One vector is turned by the same rotation once a tick. Each row is the vector after some number of ticks, and that number follows the row.
The counts run from 0 to 257.
+0.09,+0.58,+2.51,-0.20,+1.97,-1.58,+1.74,+1.45,+0.47,-2.40,+0.02,-0.48,-3.43,-1.37,+1.23,-2.62,+0.33,+1.08,-1.66,+1.51,+0.08,-0.05,-0.06,-1.90,-0.88,+1.46,-1.84,+1.32,+2.95,+1.18,-1.88,-1.66,-0.76,-1.33,+1.52,+0.58,-0.41,-2.72,+1.23,-2.85,+0.79,-1.07,-2.50,+0.36,-2.48,+0.86,+0.50,+1.63,+4.34,+0.38,+1.48 => 204
-0.69,+1.05,+4.59,-0.69,-1.92,-3.51,-0.81,+0.78,+1.87,-0.73,+0.71,-0.39,-0.17,-0.02,-0.32,-0.89,-0.43,+1.93,-1.73,+0.72,+0.48,+2.16,-0.90,+0.00,-2.59,-0.17,-1.63,+0.04,+2.03,+0.97,-1.05,-0.61,-1.88,-1.74,+0.91,-2.25,+2.37,-0.63,+2.03,-0.17,+2.81,-2.45,-2.12,+1.19,-3.38,-1.29,+0.70,-0.86,+3.50,-0.47,+0.32 => 1
-0.74,-0.32,+1.26,-1.11,+0.43,-0.58,-0.33,-2.03,+2.04,+0.48,-2.10,+1.21,-2.61,-1.03,+1.25,-3.24,+1.70,+2.27,-3.25,+1.61,+1.76,-1.23,+0.63,-1.51,-2.58,+0.34,+0.31,+0.39,+0.39,+2.54,-1.91,+0.12,+1.13,-1.76,+0.72,+0.31,+0.92,-2.69,+2.12,-1.52,+1.78,-2.86,-1.55,+1.20,-1.57,+0.91,+1.50,+0.91,+2.67,+3.59,-0.55 => 96
+1.12,+2.16,+1.91,+0.26,+0.17,-3.48,-0.52,+0.81,+1.14,+1.48,-0.35,-1.23,-2.55,-1.20,+0.60,-2.16,-1.82,+1.23,-0.76,+1.95,-0.46,+1.64,+0.67,-1.68,+0.33,+1.17,-0.61,+2.21,+1.76,-2.12,+1.20,-3.14,-0.62,-0.47,-0.52,-1.49,+1.32,-1.38,+1.96,-2.00,-0.03,-2.45,-3.85,+0.02,-3.63,+1.34,+1.20,+0.75,+2.92,+0.31,-0.50 => 11
-0.22,+0.93,+2.78,-1.05,-1.31,-0.77,-2.91,-2.03,+1.75,-1.64,+1.39,+0.19,-1.79,+0.15,+0.68,-1.20,-2.25,+1.06,-1.81,-1.40,+3.93,+1.28,-0.45,-0.21,-3.24,+2.35,+0.19,-0.56,+0.54,+0.50,-0.92,+0.36,+1.81,+1.21,+0.48,-2.93,+1.75,-1.66,+0.44,-0.07,+0.73,-1.50,-2.68,-0.31,-2.56,-0.33,+3.26,-1.46,+2.50,+1.75,-0.93 => 127
+0.09,+2.71,+3.76,-1.08,-0.28,-2.54,-1.11,+1.85,-1.23,-1.77,-0.54,+0.55,-1.59,-3.41,-0.11,-3.59,-0.41,+2.38,-2.60,+1.13,+0.59,-1.18,-2.32,+0.73,+0.42,+0.74,-1.48,+0.86,+1.77,-0.44,-1.39,-0.52,+1.64,+0.73,+0.65,-0.54,-0.04,-1.96,-1.41,-2.78,+1.33,-1.53,-0.15,-1.90,-3.06,-0.18,+0.39,-2.11,+2.39,+1.73,+1.08 => 48
-1.30,+2.53,+4.03,+1.54,+1.32,+0.18,-0.47,+0.98,+1.61,-0.42,+2.00,-0.89,-4.36,-1.18,+1.22,-2.93,+1.33,+3.10,-1.94,+0.49,+1.36,-0.45,+1.53,+0.00,-1.80,-1.17,+0.92,-1.26,+1.03,+2.27,+1.06,+0.17,-0.12,+0.70,-0.34,+0.20,-0.70,-0.79,+0.45,-1.77,+0.06,-0.44,-3.04,-0.09,-2.20,-0.22,+1.87,-0.55,+1.92,+2.56,+1.33 => 84
+0.27,+2.62,+1.97,+0.66,-0.48,-0.79,-0.94,-1.26,+3.82,-0.08,+0.29,-0.72,-1.23,-0.42,+1.82,-3.32,+1.06,+4.81,-2.02,+1.41,+2.04,+0.46,+1.76,-1.46,-2.77,-0.06,+1.00,+0.10,-0.23,+2.22,-1.47,-0.55,+0.91,+1.14,-0.41,-1.98,+1.76,-0.33,-1.07,-1.82,-0.03,-2.29,-1.89,+0.76,-1.23,-0.02,+2.21,-0.09,+2.60,+3.00,+0.40 => 257
+0.46,+3.30,+1.66,+1.93,-0.06,-3.98,-0.59,-0.59,+0.44,+1.84,+1.02,-0.11,-1.89,+1.03,+1.40,+1.04,-1.56,+2.83,-2.71,+1.72,+0.71,+1.21,-1.14,-2.17,+0.08,+0.92,-0.43,+1.22,+0.54,+0.95,-0.28,-2.04,+0.91,+0.17,-0.36,-2.66,+0.27,-0.86,+1.43,-0.42,-0.20,-2.52,-3.55,+2.18,-2.96,+1.43,+2.29,+0.55,+1.64,+0.65,-1.55 => 158
+0.44,+0.78,+3.28,-0.78,+0.45,-1.82,-1.21,+0.68,+0.38,-1.72,+0.98,+3.11,-1.65,-1.49,-1.29,-3.14,+0.71,+1.85,-2.25,+2.08,+0.32,-2.42,-0.52,+0.01,+1.80,+1.24,-0.93,-1.85,+1.14,+0.45,-0.46,-0.88,-0.25,+1.04,+3.07,+0.53,+0.21,-2.16,-0.27,-2.24,+1.38,-3.27,-1.36,-0.52,-3.23,+0.03,+0.99,+0.83,+3.66,+2.16,-0.30 => 74
+0.81,+1.90,+3.33,+0.73,+0.16,-2.64,+2.12,+2.35,-0.78,-1.04,-1.09,-2.17,-0.82,-0.84,+0.32,-0.83,+0.64,+2.26,-3.55,+2.88,+1.20,+0.45,-0.86,-0.22,+1.90,+1.47,-1.01,+1.12,+0.70,+0.12,-1.60,-1.71,+0.33,-0.11,+0.98,-1.27,-0.60,-1.45,+2.35,-1.20,+1.05,-3.12,-2.23,+1.80,-1.77,+0.95,+1.21,-0.24,+2.72,+0.29,+1.60 => 197
+0.04,+2.72,+4.04,+3.31,+0.47,-1.86,+1.41,-0.19,+1.48,-0.62,+1.53,-1.83,-2.35,-1.18,+0.69,-0.77,+1.34,+0.76,-3.41,+0.88,+1.09,+1.61,+0.88,-1.03,-1.78,+0.78,-1.23,+1.57,+0.96,+2.02,-0.50,-0.42,+1.13,+0.26,-0.42,-2.06,+0.46,+0.49,+0.02,-1.17,-0.71,+0.09,-3.02,+0.96,-0.64,+0.97,+1.75,-0.76,+4.31,+0.75,+1.31 => 191
+0.11,+1.14,+2.12,-1.87,-1.98,-0.82,-2.61,-0.44,+0.15,-1.24,-0.26,+0.21,-2.58,-1.07,+0.65,-1.39,-1.82,+1.22,-2.98,-0.57,+4.32,+1.53,-0.69,-0.52,-3.09,+1.98,+0.06,-0.19,+0.66,+1.03,-2.07,-0.20,+2.29,+0.79,+0.76,-2.59,+1.59,-1.55,-0.05,+0.26,+1.01,-2.77,-1.75,-0.09,-2.28,-0.81,+2.84,-1.68,+2.27,+1.91,-0.65 => 128
+1.05,-0.25,+4.50,-0.19,-0.68,-0.29,+0.86,+0.07,+1.86,-2.16,+2.75,-0.86,-0.29,-0.94,+0.32,-2.76,+0.48,+2.05,-1.94,-0.38,+2.72,+0.94,+0.44,+0.98,-0.79,+3.22,+0.33,-0.99,+0.47,-0.36,-1.57,-0.94,+1.12,+3.37,+0.20,-0.63,+0.56,-0.57,-0.48,-2.08,+0.57,-1.83,-0.96,+0.32,-3.40,+1.09,+3.41,+0.14,+2.99,+0.88,-0.47 => 233
-0.74,+4.48,+2.06,-0.16,-0.27,-3.60,-1.20,+1.36,-1.16,+0.26,-0.83,+0.19,-2.71,-0.19,+0.64,+0.52,-0.57,+2.10,-4.21,+2.85,+1.04,+1.40,-1.72,-0.62,+1.19,+0.71,-1.23,+0.97,+0.37,+1.97,-0.94,-1.23,+1.35,-0.15,+0.31,-1.48,-0.95,-2.01,-0.06,+0.48,+0.96,-3.54,-1.73,+1.27,-3.10,-0.90,-0.28,-0.98,+2.27,+1.49,-0.34 => 156
+0.53,+1.14,+4.48,+0.50,-0.23,-0.30,+1.25,+0.32,+2.02,-2.43,+1.71,-1.97,-1.86,-0.54,+2.01,-2.50,+1.55,+2.81,-1.98,-0.21,+0.56,+0.73,+3.14,-1.65,-0.35,+1.50,-0.04,-0.18,+0.61,+1.90,-2.44,-0.98,-0.56,+1.44,+0.27,-0.03,-0.18,-0.81,-1.06,-0.70,+0.80,-1.84,-3.64,+0.08,-1.96,+1.37,+1.21,+0.48,+4.11,+0.71,+1.43 => 231
+2.33,+1.85,+2.23,-0.20,-0.48,-1.89,+1.53,+0.33,-0.59,+0.41,+0.39,-1.34,-0.78,-1.35,+3.43,-2.79,-1.09,+1.60,-3.70,+1.28,+2.45,+0.45,+0.92,+1.00,+1.20,+0.95,-2.56,+0.26,+1.16,+0.82,-1.60,-1.09,-0.52,+0.57,+0.64,-0.57,+0.02,-1.41,+1.33,-1.01,+2.05,-1.97,-2.70,-0.10,-3.74,+0.87,+1.70,+0.18,+3.34,-0.88,-1.01 => 36
+0.33,+0.75,+4.79,+0.09,+1.02,-1.52,-1.08,+0.70,+0.78,-0.98,+2.03,-1.01,-0.81,-0.54,+0.20,-3.35,-1.06,+0.79,-1.28,+0.11,+1.41,+0.26,+0.25,+0.54,+1.00,+2.15,-1.81,-0.47,+1.94,-0.80,+0.70,-0.41,-0.56,+1.40,+1.97,-0.23,+0.43,-1.13,+1.98,-2.28,+1.20,+0.39,-2.31,-0.75,-4.03,+0.78,+1.89,+0.28,+4.99,-0.84,+0.66 => 207
-0.66,+0.67,+0.62,-1.07,+1.09,-1.26,+0.10,+0.22,+1.91,-1.08,+0.54,+1.12,-4.37,-0.96,+1.84,-3.29,+0.32,+3.50,-1.91,+1.77,+0.10,-0.95,+0.65,-1.28,-0.74,+1.81,-0.77,+0.12,+1.66,+0.82,-1.87,-1.04,-0.18,-0.12,-0.49,+1.14,-0.83,-2.17,-0.70,-3.80,+0.00,-1.85,-0.80,-0.16,-3.68,+1.16,+0.49,+1.54,+2.89,+2.74,+1.37 => 244
+0.42,-0.02,+1.90,-0.68,+0.69,-1.70,+1.45,+0.45,+0.17,-2.11,-0.89,+0.64,-2.28,-1.55,+1.63,-3.33,+0.44,+1.68,-2.10,+1.47,+0.31,+0.10,-0.15,-0.83,-1.30,+1.22,-3.14,+1.31,+2.62,+1.42,-2.36,-0.53,-0.46,-1.62,+1.24,+0.95,-0.05,-2.73,+2.26,-2.83,+1.18,-0.92,-0.97,+1.08,-2.90,+1.21,+1.09,+1.77,+4.20,+0.86,+0.75 => 203
-1.17,-0.29,+3.13,-0.39,-0.47,-1.61,-2.04,+0.37,+1.52,-0.86,+0.29,+0.93,-1.30,-1.32,+0.26,-3.95,+1.07,+2.85,-1.92,-0.15,+0.72,+2.62,+2.68,-1.09,-2.31,-1.29,-0.23,-0.86,-0.21,+0.80,+0.31,-0.54,+1.48,+1.44,-0.18,-0.32,+0.48,-1.51,+2.10,+1.18,+1.99,-2.67,-1.93,+0.71,-2.79,-0.95,+2.12,+0.91,+2.59,+3.16,+1.91 => 109
+1.19,+0.21,+3.63,-0.30,-0.92,-2.69,-0.53,+1.99,+1.92,-0.78,+1.69,+0.32,-0.94,-0.73,+0.03,-2.27,-0.24,+4.98,-0.05,+0.98,-1.62,+0.10,+0.75,-1.32,+1.06,+1.25,+0.29,-0.14,+0.35,-0.78,-0.43,-1.68,-0.24,+1.25,+0.35,-0.49,+0.00,-1.15,-0.01,-1.74,-0.18,-3.69,-2.47,+1.00,-3.86,+2.27,+3.18,+0.82,+2.13,+2.68,+1.07 => 239
+0.10,-0.16,+2.62,-1.56,-0.10,+0.45,-0.70,-0.48,+0.41,-0.09,-0.22,-0.01,-3.31,-1.21,+1.24,-3.42,+0.63,+0.64,-2.68,+0.31,+3.79,+1.66,+2.31,+1.15,+0.13,+1.00,+0.73,-1.24,-0.21,+1.14,-0.81,-0.28,+1.38,+0.72,+1.73,-0.76,+0.93,-2.15,+1.74,+0.28,+3.04,-2.52,-3.08,-1.09,-2.35,+0.24,+2.74,+0.56,+2.69,+1.05,-1.47 => 102
-1.25,+2.53,+2.54,-1.34,-0.40,-1.06,-1.72,+1.00,+0.17,-0.66,-0.75,-1.14,-3.12,-1.65,-0.11,-2.53,+0.21,+3.37,-3.52,+2.79,+3.05,-1.90,-1.15,+0.55,-0.92,+0.00,+0.57,-0.50,+0.23,+1.16,-0.64,-0.29,+2.56,+1.00,+1.02,-0.95,-0.19,-2.41,+0.85,-1.51,+2.18,-2.25,-0.34,+0.13,-0.95,-0.26,+1.61,-1.82,+1.33,+2.99,+1.14 => 89
-1.07,+1.81,+3.09,-1.61,+0.76,-2.50,-2.26,-0.69,+0.80,-0.42,+1.37,+1.85,-1.45,+1.37,-0.30,-0.51,-0.82,+0.79,+0.07,+0.52,+0.07,+1.19,-0.75,-1.70,-0.20,+2.33,+0.16,-0.45,+1.89,-0.08,-0.23,-1.40,+0.76,+1.62,+1.75,-0.16,+0.22,-2.66,+0.54,+0.06,+1.92,-1.64,-3.26,-0.32,-5.50,-1.41,-0.40,+2.02,+3.24,+0.73,-1.63 => 140
-0.65,-0.52,+2.09,-0.15,+1.60,-0.25,-0.45,-0.04,+1.31,-1.27,+1.36,+0.69,-2.66,-1.93,-0.22,-2.10,-0.01,+0.63,-1.25,+1.00,+1.04,+0.61,-0.83,-1.04,-2.76,+2.25,+1.34,+0.05,+0.81,-0.90,+0.34,-1.67,+3.50,+2.25,-1.03,-0.03,-0.53,-2.39,+0.89,-1.09,+0.72,-3.52,-0.50,+0.35,-4.95,-0.33,+1.74,+0.95,+1.21,+4.34,+0.68 => 112
-0.35,+1.76,+3.93,+0.23,-1.32,-2.70,+0.04,+1.39,-0.74,-2.20,+0.87,-0.32,-0.18,-2.39,+1.26,-3.44,+0.01,+3.59,-1.83,-0.52,-0.63,+0.43,+0.87,-0.07,-1.47,-0.96,-2.14,-0.13,+2.44,+1.42,-1.33,-0.54,-1.37,-0.85,+0.30,-0.01,+1.27,-0.98,+0.28,-1.40,+2.81,-0.84,-2.88,+0.37,-3.69,-0.22,+1.01,-0.13,+3.36,+0.26,+1.68 => 42
-0.21,+4.10,+3.10,-0.49,-0.23,-2.85,-0.92,+2.00,-1.22,-0.16,-1.03,-0.90,-1.07,-3.42,+1.04,-3.15,-0.22,+3.83,-2.84,+1.90,+0.62,-1.43,-1.72,+0.12,+1.41,+0.78,-1.48,+0.73,+1.36,-0.22,-1.11,-1.25,+1.51,+1.23,+0.07,-0.18,-0.57,-2.03,-0.56,-2.60,+2.04,-1.39,-0.68,-0.59,-3.14,-0.46,-0.22,-1.56,+1.82,+1.54,+1.17 => 49
-0.46,-1.12,+3.39,-0.68,-0.68,-0.86,+0.35,-0.32,+0.11,-2.16,+0.83,-1.08,-4.51,-1.42,-1.11,-0.19,+0.05,+2.45,-0.40,-0.64,+0.42,+0.21,+0.08,-1.83,-2.21,+1.26,+1.96,-1.07,+0.80,-0.67,-1.68,-1.88,+1.03,-0.14,-0.45,-0.48,+1.44,-2.62,+2.03,-0.65,+3.02,-3.34,-2.96,-0.77,-1.51,+1.48,+2.74,+1.15,+1.55,+2.71,+0.56 => 105
-1.79,+1.69,+5.03,-0.02,-0.33,-2.78,-2.15,+1.38,+1.41,-0.04,-0.57,-0.79,+1.54,-1.52,+0.92,-4.37,+1.33,+2.48,-2.55,+0.56,+0.18,+0.99,-0.07,+0.82,-0.66,-0.43,-1.12,+1.53,+0.67,+1.02,+0.07,+0.73,+1.03,+0.96,-0.17,+0.45,-0.61,-0.17,+1.39,-2.06,+0.65,-0.26,-0.86,+0.78,-3.44,+0.23,+2.17,-1.59,+3.16,+0.97,+2.31 => 215
+2.08,-0.72,+4.21,+0.98,-0.05,-1.96,-0.41,+1.12,+0.05,+0.49,-0.01,+0.70,-0.84,-1.11,-0.25,-2.98,+0.40,+0.25,-2.80,+0.14,-0.47,+0.52,-0.93,-0.30,+0.31,+1.91,-0.87,+0.62,+0.99,+0.77,-0.20,-0.86,-0.41,-0.97,+1.36,-0.77,+1.35,-0.82,+2.22,-1.77,-1.26,-3.13,-2.92,+1.75,-3.35,+2.56,+3.71,-0.09,+4.04,-0.10,-0.77 => 200
-1.19,-0.08,+4.17,-1.99,-0.91,-1.83,+0.73,-0.14,+1.02,-2.23,-0.16,-1.26,-0.17,+0.93,+1.99,-1.81,+2.41,+3.08,-2.99,+0.33,+1.10,-0.28,+0.68,+0.11,-1.21,+0.54,-1.60,-0.16,+1.66,+2.59,-3.56,+0.90,-0.23,-0.40,+0.64,+1.06,+0.05,-1.44,+0.73,-1.73,+3.63,-1.63,-0.82,+0.47,-2.35,+0.67,+1.08,+0.10,+3.83,+0.92,+1.20 => 229
+1.29,+1.38,+2.52,-0.16,+0.09,-1.49,+0.05,-0.18,+1.21,+1.72,-0.18,-3.09,-1.21,+0.52,+3.23,-2.17,+0.00,+2.33,-3.07,+1.02,+2.09,+0.37,+1.67,-0.30,+2.07,+1.67,+0.16,+1.26,+0.31,+0.02,-1.96,-0.76,+0.91,+0.70,-0.39,+0.39,-0.37,-1.36,+1.98,-2.08,+1.38,-1.53,-2.70,+1.21,-2.30,+3.31,+2.86,+0.35,+3.23,+0.52,-0.66 => 224
-2.47,-0.49,+3.99,-0.69,-0.05,-1.86,-1.16,+0.56,+0.05,-0.42,+1.40,+0.36,-2.94,-0.42,-0.09,-2.65,+1.08,+2.95,-1.44,+0.62,+0.37,-0.91,-1.05,+1.91,-0.52,-0.20,-0.68,-1.54,+2.01,+0.94,-1.04,+0.69,-0.26,-1.52,+0.69,+1.72,+0.23,-1.82,+1.84,-2.60,+3.70,-1.55,+0.18,-0.68,-4.11,+0.54,+2.42,+0.02,+1.80,+2.15,+0.73 => 81
+1.85,+1.42,+3.63,+1.53,+0.05,-3.08,+1.34,+1.44,+0.07,-0.74,+0.15,-1.16,-0.29,-0.27,+0.16,-0.83,+0.15,+2.45,-2.80,+2.93,-0.14,-0.23,-0.59,-1.70,+1.26,+1.74,-1.11,+1.27,+0.55,+0.17,-0.22,-2.58,-0.03,-0.29,+1.01,-1.46,+0.03,-1.12,+2.97,-1.62,+0.89,-2.87,-2.60,+2.15,-2.21,+2.28,+2.32,+0.82,+3.26,+0.50,+0.53 => 198
+1.10,+0.67,+1.35,+1.32,+1.08,-1.69,+0.64,+0.09,-0.11,+0.93,+1.32,-0.76,-3.15,-1.68,+1.50,-3.78,-1.27,+2.99,-1.87,+2.25,+1.38,-0.28,+1.02,+0.42,+1.96,+0.09,-0.20,-1.71,+0.31,-0.29,-0.38,-2.11,+0.54,+1.02,+0.89,+0.15,+0.18,-1.46,+2.22,-1.80,+1.81,-1.98,-2.59,-0.17,-3.30,+1.79,+3.10,+2.43,+1.80,+2.13,-0.48 => 77
-0.95,+1.77,+1.82,-1.27,-0.76,-1.55,-2.20,+0.16,+1.47,+0.45,+1.17,-0.79,-4.34,+0.14,+1.95,-3.64,-1.66,+3.63,-2.30,+0.26,+2.87,+0.85,+1.97,+1.73,+0.35,+0.04,-0.44,-1.15,+0.53,+1.10,-1.10,+0.52,+0.58,+0.52,+0.12,-0.42,-0.21,-0.72,-0.90,-1.71,+0.61,-1.32,-1.91,-1.68,-2.29,+1.13,+2.08,-1.06,+3.29,+1.32,-0.53 => 249
-0.33,+1.06,+3.61,-1.00,-0.18,-1.37,+0.84,-0.52,+2.02,-3.19,+0.68,-1.34,-0.58,+0.57,+2.05,-2.59,+1.40,+3.59,-2.45,+0.22,+0.54,-0.44,+2.67,-1.12,-0.78,+0.41,-0.99,-0.50,+1.17,+2.74,-2.61,-0.89,-0.36,+0.34,+0.85,-0.10,+0.32,-1.16,+0.13,-1.46,+2.46,-1.05,-2.56,+0.61,-1.45,+0.41,+0.64,+1.02,+4.47,+1.48,+1.61 => 230
-0.26,-0.10,+2.36,+0.48,+1.62,+0.11,+0.14,+0.64,+1.38,-0.46,+0.34,+0.08,-3.34,-2.83,+0.66,-3.32,+0.61,+1.07,-1.91,+0.80,+1.18,+1.75,+0.50,-1.31,-3.44,+1.67,+1.15,+0.49,+0.14,+0.61,+0.46,-1.36,+2.95,+1.75,-1.20,-0.24,-0.48,-2.30,+1.21,-0.83,+0.35,-3.25,-2.42,+0.16,-3.53,-0.24,+2.42,+1.56,+1.77,+3.79,+0.80 => 111
-0.87,+1.74,+1.14,-1.05,-0.72,-0.70,-0.98,+0.66,+0.40,+0.95,+0.47,-2.42,-4.40,-0.97,+2.48,-3.15,-1.33,+4.20,-2.73,+0.53,+3.06,+0.99,+1.40,+1.91,-0.99,+0.71,+0.47,-0.95,+0.49,+0.64,-1.55,+0.44,+0.52,+0.68,-0.90,+0.75,-0.27,-0.97,-0.62,-2.17,+1.26,-1.51,-0.97,-1.12,-1.75,+1.36,+3.00,-0.85,+1.48,+1.37,-0.47 => 250
+1.04,+1.13,+3.05,-1.23,-0.45,-2.48,-1.02,+0.93,+0.76,-1.87,-0.92,+1.39,-1.51,-1.70,-2.31,-1.88,-0.73,+0.09,-1.41,+1.16,+1.21,+0.95,-2.15,-0.95,-1.24,+3.18,-0.64,+1.24,+2.10,-1.06,-0.53,-2.00,+0.32,-0.30,+1.34,-2.14,+1.69,-2.11,-0.03,-1.25,+1.00,-3.00,-1.22,-1.30,-3.59,-1.28,-0.89,-0.60,+3.95,+0.21,+0.20 => 7
